Some points, one per row:
[0.64 2.1  1.32 2.15 2.1  1.6  1.94 1.1  1.1  0.37 1.28 0.78 0.79 1.32]
[0.78 1.5  0.62 0.58 3.19 1.25 1.59 0.5  1.81 0.49 0.85 1.11 0.84 0.94]
[1.09 1.04 1.   1.67 0.89 0.95 0.89 0.95 0.62 0.41 0.73 0.35 0.5  0.58]
[0.78 1.77 2.26 1.73 1.43 0.67 1.85 0.57 0.51 0.92 0.5  0.21 0.93 1.39]
[0.5  1.87 0.23 0.79 0.53 0.96 0.7  0.51 0.56 0.24 0.84 0.53 0.36 0.59]
[0.24 0.79 0.46 0.29 1.76 0.68 0.94 0.65 0.82 0.02 0.78 0.57 0.62 0.62]
[0.8  1.48 0.82 0.62 0.53 0.5  0.71 0.35 0.26 0.67 0.21 0.29 0.41 0.6 ]
[2.47 1.94 1.01 2.03 1.15 1.9  1.32 1.07 1.55 0.65 1.67 0.64 0.92 0.69]
[0.48 1.1  0.31 1.22 0.52 0.78 0.38 0.35 0.81 0.67 0.59 0.49 0.16 0.28]
[2.01 2.15 0.99 2.01 1.55 1.81 1.4  1.12 1.69 0.58 1.75 0.83 0.93 0.76]
[0.46 0.95 0.62 0.65 1.75 0.77 1.06 0.38 1.02 0.33 0.62 0.59 0.56 0.63]
[0.25 1.   0.4  1.27 0.89 0.68 0.43 0.39 0.84 0.66 0.49 0.55 0.17 0.39]
[0.39 0.78 0.4  0.63 1.28 0.58 0.68 0.32 0.8  0.26 0.43 0.5  0.37 0.42]
[1.11 1.82 0.38 0.89 1.82 1.43 1.27 0.47 1.4  0.41 1.05 0.85 0.63 0.7 ]
[0.5  0.98 0.43 1.15 0.6  0.68 0.42 0.52 0.63 0.39 0.61 0.4  0.28 0.36]
[1.94 1.58 0.83 1.47 0.37 1.38 0.84 0.83 0.88 0.49 1.34 0.31 0.8  0.63]
[0.58 1.18 0.62 0.72 0.43 0.46 0.5  0.42 0.28 0.33 0.37 0.26 0.37 0.47]
[ 0.59  1.68  1.07  3.48  0.1   0.58 -0.15  0.69  1.3   0.51  1.15  0.57
  0.28  0.23]
[0.97 2.29 0.7  0.61 1.13 0.99 1.11 0.56 0.64 0.48 0.72 0.62 0.68 0.87]
[0.04 2.21 0.21 1.56 1.6  1.81 1.24 0.83 1.48 1.97 1.03 1.16 0.15 0.97]
[1.06 1.25 0.89 1.51 3.17 1.28 1.44 0.17 2.25 1.   0.62 1.14 0.64 0.78]
[0.61 1.78 0.37 0.59 0.63 0.86 0.74 0.4  0.45 0.46 0.57 0.49 0.4  0.62]
[1.77 2.07 0.9  1.27 1.02 1.41 1.25 0.88 1.04 0.48 1.26 0.57 0.83 0.74]
[0.76 3.06 0.48 2.62 1.01 1.78 0.91 0.92 1.62 0.94 1.61 1.13 0.42 0.82]
[1.95 1.36 0.46 1.17 0.25 1.36 0.68 0.78 0.89 0.33 1.27 0.32 0.62 0.33]
[0.37 2.47 0.97 2.6  1.89 1.75 1.45 0.98 1.86 1.44 1.53 1.13 0.57 1.09]
[0.59 1.   0.9  1.21 1.22 0.79 1.1  0.4  0.88 0.4  0.67 0.41 0.48 0.62]
[0.51 0.94 0.58 0.48 1.74 0.69 1.   0.33 0.94 0.35 0.48 0.56 0.54 0.61]
[0.71 2.02 0.91 2.47 0.37 0.82 0.32 0.68 1.   0.59 1.03 0.57 0.41 0.52]
[1.15 1.11 0.85 1.33 0.87 0.92 1.   0.93 0.5  0.25 0.57 0.39 0.34 0.39]
[1.62 1.41 0.43 1.01 0.17 1.14 0.7  0.63 0.72 0.26 1.08 0.3  0.51 0.31]
[0.21 0.92 0.74 2.08 0.19 0.25 0.01 0.35 0.8  0.21 0.66 0.31 0.18 0.17]
[0.56 0.58 0.37 0.51 1.9  0.69 0.81 0.05 1.2  0.54 0.25 0.65 0.36 0.43]
[1.38 1.99 1.21 2.98 1.3  1.51 0.78 0.94 1.78 1.1  1.49 0.83 0.77 0.87]
[0.62 2.82 0.85 3.55 1.17 1.68 0.66 1.04 1.98 1.55 1.56 1.24 0.34 0.78]
[1.38 1.35 0.88 1.6  1.45 1.46 1.   0.82 1.35 0.84 1.28 0.59 0.9  0.92]
[0.73 0.5  0.73 0.92 1.25 0.61 0.73 0.39 0.68 0.37 0.28 0.35 0.44 0.52]
[0.5  1.56 0.86 1.23 1.38 1.16 1.34 0.43 1.17 0.86 1.06 0.59 0.63 0.92]
[ 0.85  0.76  0.5   0.86  1.87  0.81  0.96 -0.02  1.23  0.66  0.1   0.65
  0.28  0.42]
[0.25 1.03 1.15 1.68 0.63 0.62 1.03 0.03 0.97 0.33 1.07 0.17 0.57 0.66]
[0.7  0.73 0.83 1.01 2.58 0.88 1.33 0.03 1.53 0.77 0.19 0.79 0.44 0.64]
[1.8  0.97 0.78 1.33 0.62 1.32 0.43 0.77 0.9  0.57 1.29 0.23 1.05 0.9 ]
[0.29 2.14 1.14 3.2  0.96 1.16 0.83 0.58 1.69 1.2  1.31 0.81 0.34 0.71]
[1.5  1.03 0.59 1.3  0.37 1.21 0.35 0.76 0.83 0.64 1.18 0.26 0.79 0.67]
[1.04 1.47 0.67 1.38 1.29 1.13 0.76 0.81 1.12 0.39 1.18 0.61 0.78 0.75]
[1.05 2.74 0.36 1.63 1.93 2.16 1.69 1.19 1.84 1.3  1.59 1.32 0.45 0.76]
[1.48 1.66 0.77 1.07 0.75 1.1  0.92 0.9  0.6  0.33 0.89 0.42 0.67 0.62]
[0.55 0.99 0.55 0.46 2.92 0.98 1.35 0.37 1.62 0.39 0.64 0.92 0.69 0.73]
[0.58 1.19 0.39 1.49 0.67 0.8  0.47 0.31 1.02 0.73 0.58 0.55 0.09 0.22]
[0.31 1.45 0.44 1.56 1.3  1.02 0.67 0.5  1.27 1.01 0.74 0.83 0.23 0.53]
Here are 33 more points, each followed by its number:
[0.61 2.08 0.31 0.87 0.66 1.   0.77 0.54 0.67 0.22 0.96 0.57 0.49 0.67] 0
[1.75 1.23 0.41 1.16 0.12 1.17 0.53 0.67 0.78 0.29 1.14 0.28 0.54 0.28] 1
[2.52 1.82 0.87 1.88 0.68 2.05 0.9  1.22 1.23 0.43 2.02 0.4  1.32 1.06] 2
[1.17 2.01 0.73 2.32 0.75 1.7  0.68 0.94 1.44 1.33 1.59 0.74 0.7  0.93] 3
[0.76 2.19 0.58 0.86 0.46 0.97 0.98 0.42 0.55 0.49 0.81 0.48 0.47 0.7 ] 4
[1.77 1.49 1.22 1.41 1.9  1.47 1.24 0.81 1.4  0.7  1.24 0.59 1.18 1.11] 5
[1.09 1.77 1.17 1.74 0.47 0.67 0.43 0.71 0.58 0.84 0.62 0.37 0.64 0.75] 6
[0.72 1.44 0.39 0.65 0.23 0.67 0.53 0.36 0.38 0.32 0.56 0.27 0.35 0.43] 7
[1.98 1.6  0.89 1.98 0.66 1.55 0.74 1.01 1.25 0.63 1.58 0.46 0.92 0.73] 8
[1.39 1.47 0.36 1.05 0.79 1.29 0.87 0.66 1.06 0.48 1.07 0.56 0.44 0.35] 9
[1.09 1.27 0.66 1.24 1.66 0.88 0.84 0.12 1.4  0.73 0.43 0.73 0.43 0.5 ] 10
[ 1.13  2.51  0.68  1.88  2.29  1.92  1.61  1.53  1.35 -0.1   1.62  1.11
  0.88  1.06] 11
[0.44 1.65 0.17 0.76 0.47 0.92 0.62 0.46 0.56 0.3  0.77 0.48 0.33 0.53] 12
[0.28 1.2  0.28 0.72 0.79 0.77 0.66 0.36 0.67 0.37 0.63 0.47 0.29 0.47] 13
[1.41 1.58 0.27 0.68 0.16 0.98 0.82 0.45 0.61 0.25 0.8  0.35 0.23 0.08] 14
[1.   1.4  0.63 1.74 0.12 0.82 0.25 0.59 0.8  0.43 0.93 0.36 0.41 0.33] 15
[2.73 2.5  1.05 1.62 0.9  2.02 1.09 1.18 1.28 0.71 1.95 0.55 1.43 1.22] 16
[2.04 1.71 0.25 0.98 0.19 1.41 1.04 0.69 0.93 0.19 1.25 0.43 0.34 0.01] 17
[0.52 1.7  1.1  2.43 0.94 0.9  0.73 0.93 0.82 0.51 0.83 0.59 0.41 0.73] 18
[1.17 1.26 0.88 1.42 0.92 1.08 0.94 0.68 0.85 0.58 0.83 0.43 0.57 0.64] 19
[0.57 1.21 0.39 0.6  0.66 0.64 0.59 0.31 0.51 0.38 0.45 0.38 0.34 0.46] 20
[1.37 1.31 0.67 1.78 0.43 1.08 0.47 0.7  1.04 0.51 1.14 0.4  0.57 0.41] 21
[0.54 1.02 0.66 0.67 0.99 0.58 0.8  0.33 0.51 0.36 0.31 0.32 0.43 0.58] 22
[0.99 0.69 0.58 0.95 0.42 0.74 0.44 0.64 0.4  0.2  0.65 0.16 0.5  0.46] 23
[0.97 1.5  0.56 0.84 0.39 0.9  0.62 0.55 0.46 0.32 0.81 0.29 0.57 0.66] 24
[0.55 1.34 0.6  0.52 2.03 0.94 1.17 0.58 1.12 0.29 0.83 0.74 0.72 0.78] 25
[0.72 1.47 1.97 2.13 1.76 0.96 1.81 1.06 0.61 0.5  0.71 0.38 0.82 1.27] 26
[0.52 0.94 0.5  0.49 2.17 0.87 1.09 0.53 1.23 0.23 0.75 0.73 0.65 0.63] 27
[1.75 1.71 1.14 2.19 0.72 1.58 0.92 0.97 1.21 0.84 1.54 0.45 0.93 0.92] 28
[2.2  1.6  1.1  2.59 1.75 1.83 0.75 0.72 2.1  1.43 1.36 0.84 1.02 1.01] 29
[2.37 1.28 1.45 2.04 0.87 1.77 1.06 0.93 1.35 0.74 1.94 0.19 1.48 1.24] 30
[0.65 0.74 0.87 1.01 1.37 0.84 1.16 0.05 1.13 0.54 0.71 0.37 0.57 0.7 ] 31
[ 2.48  0.78  1.36  1.95  0.36  1.45 -0.15  1.18  0.85  0.88  1.65 -0.03
  1.77  1.47] 32
Which three of these numbered points are nearest to each point below, looking only along the 4 directions in which the first points spread most? Their numbers follow each, nearest first.
[0.7  2.79 0.96 1.89 1.02 1.35 1.24 0.65 1.14 0.9  1.21 0.77 0.62 1.01] > 3 18 28
[0.99 2.61 0.32 1.16 2.42 1.88 1.71 0.37 1.82 0.48 1.2  1.22 0.65 1.01] > 11 5 25
[0.3  0.95 0.84 2.22 0.2  0.32 0.05 0.38 0.82 0.25 0.72 0.31 0.19 0.2 ] > 15 6 18
[0.14 1.67 0.41 1.28 0.94 1.13 0.97 0.36 1.09 1.03 0.9  0.71 0.25 0.69] > 0 4 10
[0.76 2.88 0.56 2.47 1.01 1.9  1.03 1.06 1.51 1.68 1.46 1.1  0.32 0.88] > 3 11 29
[0.58 0.87 1.65 2.28 1.82 0.76 1.21 1.29 0.49 0.27 0.38 0.45 0.58 0.93] > 26 31 10
[1.   2.2  0.77 1.54 0.59 1.03 0.68 0.65 0.83 0.49 1.06 0.53 0.69 0.78] > 21 9 6
[1.28 0.96 0.43 0.8  0.55 0.98 0.61 0.61 0.74 0.2  0.99 0.31 0.56 0.36] > 24 14 23
[0.49 0.8  0.41 0.58 1.35 0.68 0.91 0.06 0.93 0.36 0.37 0.49 0.29 0.41] > 22 31 13
[0.98 2.53 0.38 0.62 0.71 1.21 1.01 0.53 0.62 0.33 0.98 0.61 0.62 0.85] > 0 4 9
[2.41 1.   1.52 2.11 1.82 1.6  0.8  1.71 1.06 0.55 1.35 0.45 1.47 1.28] > 30 5 29
[1.28 1.09 0.39 0.69 1.22 1.06 0.9  0.44 1.09 0.35 0.79 0.54 0.5  0.4 ] > 9 19 31
[1.02 2.61 0.65 1.12 1.92 1.58 1.44 0.77 1.36 0.57 1.27 0.99 0.84 1.07] > 11 5 25
[0.48 1.5  0.83 2.27 0.94 0.72 0.38 0.59 1.24 0.63 0.87 0.68 0.36 0.45] > 18 6 21
[1.53 1.35 0.65 1.35 0.77 1.38 0.81 0.82 1.02 0.55 1.27 0.44 0.73 0.62] > 9 19 21
[0.7  1.89 0.99 2.54 0.76 0.68 0.35 0.46 1.27 0.83 0.74 0.7  0.33 0.47] > 18 6 21
[1.25 0.85 0.64 1.27 0.47 0.92 0.33 0.69 0.75 0.36 0.99 0.25 0.67 0.53] > 24 23 1
